0: 312,364,610,442,350,564,508,738,541,580,536,614,509,555,366,615,611,289,758,558,401,499,695,656,517,288,714,263,563,451,331,557,411,408,342,613,341,689,699,528,669,675,482,518,689,635,546,376
1: 563,351,509,267,638,257,481,359,545,568,498,444,445,489,323,548,512,482,430,260,443,532,417,361,471,498,425,616,518,558,613,668,388,667,420,517,425,420,313,417,407,422,504,492,419,666,642,484
2: 293,365,499,523,471,466,614,718,507,515,486,626,536,676,363,719,651,304,690,551,464,495,650,502,615,376,748,716,624,437,387,446,463,366,459,762,321,694,525,528,677,731,315,505,645,427,497,450
3: 406,396,648,520,421,358,499,400,560,553,519,502,479,402,438,460,696,459,402,273,512,551,358,466,651,400,535,591,421,604,576,609,557,587,443,449,379,441,332,407,344,440,479,589,572,298,487,365
4: 504,346,374,354,424,286,628,396,561,438,481,438,341,585,266,576,372,550,430,549,489,455,317,278,454,511,296,454,404,590,525,762,354,619,630,352,369,445,465,515,338,471,516,548,457,505,738,553
5: 542,516,370,320,356,698,594,725,380,497,504,597,419,598,395,839,549,231,640,449,610,610,652,607,506,282,587,425,478,407,210,469,538,373,367,729,476,669,683,602,630,620,371,424,757,732,721,534
6: 551,575,470,685,460,554,597,735,411,505,548,318,281,520,446,325,330,462,565,540,557,632,473,240,441,521,448,464,482,728,518,689,427,535,455,422,565,693,229,365,506,647,613,498,407,397,731,608
7: 528,395,288,354,737,393,491,384,518,730,534,563,738,449,376,629,625,470,400,523,417,504,414,468,571,439,410,414,448,432,611,519,391,589,480,242,358,486,550,649,370,395,314,545,547,321,413,418
8: 462,354,374,499,483,607,579,725,496,459,533,570,468,669,403,696,337,289,680,544,486,494,599,627,537,366,602,285,488,402,395,521,428,599,480,551,314,658,592,604,599,717,376,412,702,580,563,384
9: 485,454,377,443,443,614,622,651,480,461,498,564,522,719,347,723,345,297,724,576,487,502,684,598,510,366,632,232,512,398,367,359,531,385,492,603,489,650,618,622,693,725,373,407,732,654,449,470
10: 672,665,588,596,511,560,415,386,551,411,485,494,553,351,714,359,333,598,453,499,587,505,414,472,348,621,419,671,516,384,608,352,580,504,492,436,632,461,429,507,435,411,558,524,336,333,261,610
11: 516,533,636,657,521,554,633,582,596,514,525,317,700,377,700,347,529,344,691,384,436,673,834,177,355,335,668,129,539,382,267,352,589,485,468,407,467,621,660,507,717,730,711,396,414,322,351,486
12: 560,578,396,324,458,459,668,497,496,409,501,664,579,451,358,735,349,449,414,541,456,495,440,405,462,438,457,576,419,408,633,314,488,538,637,537,561,520,565,648,400,405,335,420,533,616,490,444
13: 307,290,554,525,457,398,622,679,464,518,452,377,432,734,372,650,661,352,534,473,463,465,558,426,606,394,712,442,496,507,414,588,550,445,355,689,349,659,398,373,554,671,477,416,525,691,589,359
14: 430,411,511,364,465,358,441,343,515,503,506,583,462,545,312,457,477,575,426,524,458,469,448,681,454,531,445,615,536,704,478,692,409,525,456,464,402,355,410,386,473,412,566,494,551,375,622,549
15: 570,652,419,483,559,586,284,392,511,598,491,351,492,525,360,358,483,677,443,576,469,520,666,483,428,599,346,443,334,732,355,727,315,438,470,454,614,382,557,474,591,403,577,711,497,487,723,724
16: 380,490,526,497,480,340,468,388,536,381,503,636,540,401,364,690,497,496,416,591,447,499,411,508,699,475,449,419,460,420,602,395,473,574,722,507,424,442,643,586,411,419,467,510,539,487,437,400
17: 393,308,510,364,511,557,554,691,483,519,514,663,729,735,397,637,577,336,624,600,444,469,572,683,453,416,763,308,575,334,362,275,505,525,554,638,354,615,813,574,587,754,319,371,755,337,382,291
18: 411,326,534,405,490,347,567,379,560,376,516,552,565,445,427,669,421,471,462,579,414,551,413,501,654,487,468,687,467,448,631,434,454,725,674,485,348,449,514,527,371,366,408,471,457,348,452,344
19: 457,702,484,706,439,617,377,358,532,553,488,387,263,649,651,265,641,725,422,532,614,511,371,547,637,692,407,682,514,554,531,484,725,337,430,479,639,405,297,284,450,361,654,579,459,595,432,630
20: 597,592,708,596,356,752,403,373,535,414,554,460,332,317,683,270,449,566,473,510,592,441,309,647,539,571,402,624,512,477,644,637,428,635,472,346,476,488,477,516,435,419,502,597,346,592,499,496
21: 565,650,406,459,458,350,591,505,455,341,500,598,540,317,489,522,361,528,421,338,519,467,451,401,446,452,423,390,532,484,630,371,514,547,868,604,600,519,566,647,367,379,527,374,457,677,510,509
22: 647,482,472,680,428,652,407,284,538,567,489,156,206,435,794,234,391,683,581,508,546,587,334,416,619,646,292,651,474,476,588,645,653,542,390,442,499,275,368,247,485,382,776,392,343,647,428,626
23: 329,422,453,492,475,392,518,400,558,548,500,555,483,646,333,495,497,515,447,532,451,499,431,645,595,394,478,616,506,673,596,510,796,487,392,439,401,473,202,321,437,405,591,551,546,315,449,430
24: 702,607,519,571,595,587,332,362,459,625,519,417,320,496,736,291,526,694,395,373,556,543,526,510,673,634,409,569,541,411,454,391,463,354,435,492,640,331,606,583,536,439,579,688,431,686,463,616
25: 441,593,478,561,717,539,175,379,483,631,535,211,529,545,552,342,649,701,454,562,556,451,541,400,676,676,328,346,362,577,446,487,789,480,427,347,629,337,243,275,471,366,627,576,403,528,485,581
26: 631,671,432,670,498,657,420,487,576,372,473,510,508,423,635,345,670,576,406,477,594,479,281,486,666,693,540,702,428,362,615,341,394,476,501,573,776,365,468,529,398,401,453,723,426,626,396,552
27: 592,536,498,430,440,561,567,659,491,518,459,562,367,555,464,491,509,339,420,452,426,459,464,539,714,289,463,367,561,329,526,410,514,406,334,441,563,635,516,566,363,491,389,513,639,654,449,390
28: 688,703,305,472,450,593,354,299,532,529,553,399,436,657,505,341,498,660,483,557,610,491,359,460,546,665,312,449,429,718,468,502,505,316,394,435,722,432,479,571,391,499,543,820,489,599,603,713
29: 694,644,678,626,500,590,365,382,545,568,487,481,562,316,773,373,514,606,454,500,636,491,450,518,553,653,443,640,507,385,605,627,411,536,522,366,697,431,550,537,398,402,478,656,346,305,415,600
30: 532,521,399,446,572,633,772,697,354,532,509,606,569,602,385,696,476,349,549,575,393,613,467,313,437,337,642,501,675,440,515,367,536,302,473,495,570,688,317,635,442,584,364,362,496,510,436,569
31: 419,650,380,502,442,553,499,687,540,414,451,531,554,728,493,726,658,137,731,671,629,427,755,525,499,353,631,163,664,527,450,451,644,176,420,664,698,623,575,837,645,727,594,504,794,604,643,593
32: 499,491,368,584,484,446,539,718,450,429,501,488,497,577,332,717,542,300,649,376,431,475,463,342,524,455,670,336,508,553,441,596,358,465,472,481,580,693,578,644,613,650,392,543,646,310,521,493
33: 377,744,484,697,347,519,566,728,436,437,477,459,340,571,582,526,590,394,587,630,599,560,468,564,605,538,717,504,757,368,554,577,593,459,854,667,701,702,348,443,473,730,615,392,434,616,491,512
34: 550,556,477,554,460,300,452,434,549,274,497,549,439,265,468,426,351,580,445,387,555,519,445,580,462,588,391,599,451,580,639,700,416,785,811,483,566,480,508,361,389,396,589,427,398,309,614,531
35: 341,406,569,472,391,489,491,434,528,522,506,559,408,575,435,442,491,471,451,562,439,502,452,548,638,426,462,622,476,624,611,542,542,485,313,526,391,483,312,352,400,405,572,576,498,555,516,467
36: 514,577,516,503,537,450,440,376,491,550,510,449,378,502,422,342,498,659,424,528,518,501,510,384,452,561,387,543,523,733,443,726,387,529,491,419,555,369,366,396,518,397,636,576,451,361,635,691
37: 523,462,570,618,429,539,402,342,519,546,496,323,300,558,613,298,322,659,421,558,586,499,392,486,642,668,388,646,539,581,507,556,543,554,381,358,431,354,302,337,454,411,666,659,420,422,387,543
38: 579,452,482,423,474,229,360,380,487,556,519,475,466,400,356,416,682,625,414,279,508,490,512,358,456,544,444,436,404,730,434,704,398,622,468,467,457,352,480,368,518,399,648,569,502,333,674,627

661,492,616,681,480,726,462,346,580,375,549,579,445,417,826,336,457,697,464,544,419,477,439,522,408,657,327,574,510,374,605,541,364,676,600,344,535,440,538,575,381,416,705,641,450,626,415,441 : 20 29
655,436,540,400,457,581,497,448,475,674,419,540,630,403,630,344,470,484,435,396,448,490,334,709,310,684,476,659,427,450,568,312,775,791,494,350,503,320,276,367,294,460,624,461,398,297,283,511 : 10 37
406,490,518,512,519,611,578,689,521,498,491,634,461,681,371,736,518,263,687,564,460,510,639,607,678,393,700,700,570,431,382,371,495,345,464,729,444,678,490,610,658,753,235,560,702,395,456,446 : 2 9
619,630,412,568,433,451,415,255,487,639,456,251,450,684,613,309,618,754,371,213,685,533,320,612,540,670,275,347,376,714,502,890,508,394,348,244,759,321,248,357,458,373,648,461,578,343,560,647 : 36 28
475,384,437,374,542,426,529,541,446,569,491,617,535,491,297,586,644,467,430,566,478,494,447,509,455,466,487,549,413,617,598,708,334,561,439,496,421,541,537,471,403,394,381,533,507,508,654,417 : 14 1
495,481,325,502,512,581,615,706,419,575,486,553,583,640,319,769,514,325,632,490,496,497,650,392,593,373,681,662,672,412,402,487,337,303,455,673,431,665,495,647,623,765,217,459,695,329,510,489 : 2 32
596,331,568,345,779,462,431,416,529,660,534,532,770,397,573,492,489,600,495,436,440,499,696,537,353,465,488,366,525,401,361,388,603,617,482,315,350,375,568,498,615,419,458,364,477,302,365,490 : 7 18
355,495,512,529,498,511,415,447,508,227,497,650,551,371,458,559,359,491,409,581,453,502,468,771,726,471,404,574,454,462,598,382,498,615,840,562,479,507,592,584,403,395,414,431,538,505,470,319 : 16 18
339,483,461,640,378,316,494,492,520,340,509,481,412,528,498,443,481,606,448,697,566,607,455,385,644,625,353,544,428,573,659,531,732,587,813,611,367,425,342,346,428,409,720,412,374,642,569,477 : 35 16
389,316,501,500,495,476,532,749,498,435,478,646,511,566,332,744,519,342,649,611,475,527,517,611,577,421,591,416,482,413,467,485,461,589,534,583,335,685,597,542,578,692,385,343,707,536,519,314 : 8 9
424,698,407,680,457,688,461,507,552,384,554,321,679,419,636,409,484,240,679,569,515,638,835,267,447,381,521,154,538,448,284,344,535,430,758,473,660,487,743,641,733,541,673,581,525,494,434,555 : 11 31
375,497,510,479,447,727,491,624,552,533,495,554,493,697,410,649,492,258,735,577,437,491,782,539,723,337,707,773,475,426,357,435,482,192,418,771,506,634,577,610,756,764,291,713,678,449,497,562 : 2 9
432,465,397,466,446,524,680,719,498,510,515,630,558,700,323,743,507,309,671,531,497,452,636,376,402,398,702,717,620,442,359,317,520,173,470,742,543,715,507,659,721,755,283,507,685,334,410,484 : 2 30
645,692,491,701,457,553,320,355,542,524,493,343,528,404,724,321,641,626,422,526,584,497,382,361,572,676,403,429,450,433,600,454,485,485,455,377,736,416,607,531,432,415,572,756,396,354,359,582 : 29 26
625,544,637,465,438,304,507,435,524,447,534,432,500,302,678,410,446,671,338,118,499,425,567,536,269,500,570,388,358,438,575,344,771,596,489,382,434,452,503,452,505,426,514,383,336,716,516,471 : 21 10
470,575,623,543,509,547,506,543,466,369,488,561,646,380,793,272,634,534,384,512,575,443,513,412,352,514,526,546,472,369,607,360,597,562,500,578,542,494,652,441,384,491,561,417,375,451,432,405 : 10 29
545,522,478,470,717,553,393,380,537,829,445,377,594,489,606,489,537,612,495,550,388,506,615,550,258,605,445,213,435,424,353,351,704,389,562,270,556,373,399,388,631,437,517,347,470,593,349,693 : 25 10
372,323,573,473,404,437,528,676,388,518,483,508,331,541,318,533,566,370,431,577,418,434,463,532,608,404,498,502,399,592,640,547,596,542,356,567,343,595,311,392,454,506,539,471,520,645,599,328 : 35 13
312,593,490,641,466,328,659,695,416,0,525,537,614,370,622,457,346,411,491,573,576,436,470,403,284,503,560,507,406,491,529,346,749,631,864,761,495,663,500,393,555,596,647,172,313,542,523,280 : 21 33
332,467,306,384,482,607,785,640,547,528,368,823,660,660,389,707,655,306,746,451,563,488,739,912,430,268,763,731,607,233,423,340,524,342,406,807,468,699,543,613,643,724,232,490,730,291,452,464 : 2 17
505,543,480,474,681,528,304,421,518,640,502,396,526,522,424,351,509,658,499,562,524,508,686,541,458,590,361,453,329,698,364,696,403,481,494,423,528,385,530,371,629,417,592,642,472,407,687,659 : 15 36
638,609,375,534,621,655,345,468,532,646,487,358,442,417,445,478,485,744,645,354,557,439,667,467,718,475,380,544,379,529,467,369,456,354,640,408,550,353,672,580,729,452,434,614,465,605,450,597 : 24 15
460,575,592,833,487,506,430,727,451,357,505,434,417,413,672,384,341,427,606,453,573,501,475,630,631,565,496,402,502,448,430,552,557,669,779,572,590,697,473,346,562,667,656,316,432,336,529,429 : 33 34
552,689,408,443,412,630,557,416,532,504,506,561,493,508,604,427,503,447,432,573,439,475,430,533,466,428,523,593,483,387,629,343,524,344,320,459,656,514,545,615,396,409,373,574,522,557,380,523 : 27 12
647,710,470,591,451,449,563,497,586,389,501,431,538,397,660,387,239,510,437,458,604,441,399,503,303,650,475,652,529,426,558,567,848,473,441,434,447,492,367,393,432,338,452,364,343,403,365,480 : 10 37
492,407,625,401,750,397,519,505,475,622,527,614,711,233,400,597,613,418,407,451,405,490,452,483,511,424,496,419,485,511,615,594,391,633,373,305,332,528,456,517,421,424,394,372,494,305,425,344 : 7 3
407,377,641,393,686,437,489,538,422,646,503,641,681,410,415,611,662,462,437,600,447,497,450,725,541,402,496,370,521,477,621,587,432,665,357,351,350,566,411,534,385,411,357,331,584,523,372,334 : 7 16
407,368,577,411,394,319,570,539,392,552,479,492,376,555,377,548,481,375,364,457,367,544,482,552,614,406,514,534,401,607,529,544,599,540,376,535,453,606,320,363,400,447,471,498,461,735,623,378 : 35 13
594,500,483,555,412,526,499,351,518,502,517,461,508,499,770,320,379,617,414,517,585,434,415,631,352,624,462,403,454,442,617,339,747,558,459,377,480,464,432,387,410,401,604,446,387,654,453,463 : 10 20
642,393,531,518,516,489,441,467,543,449,477,529,632,252,701,375,517,603,357,451,593,526,376,508,316,552,361,644,519,486,583,378,625,676,508,466,452,583,624,521,473,406,590,470,394,354,466,496 : 10 29
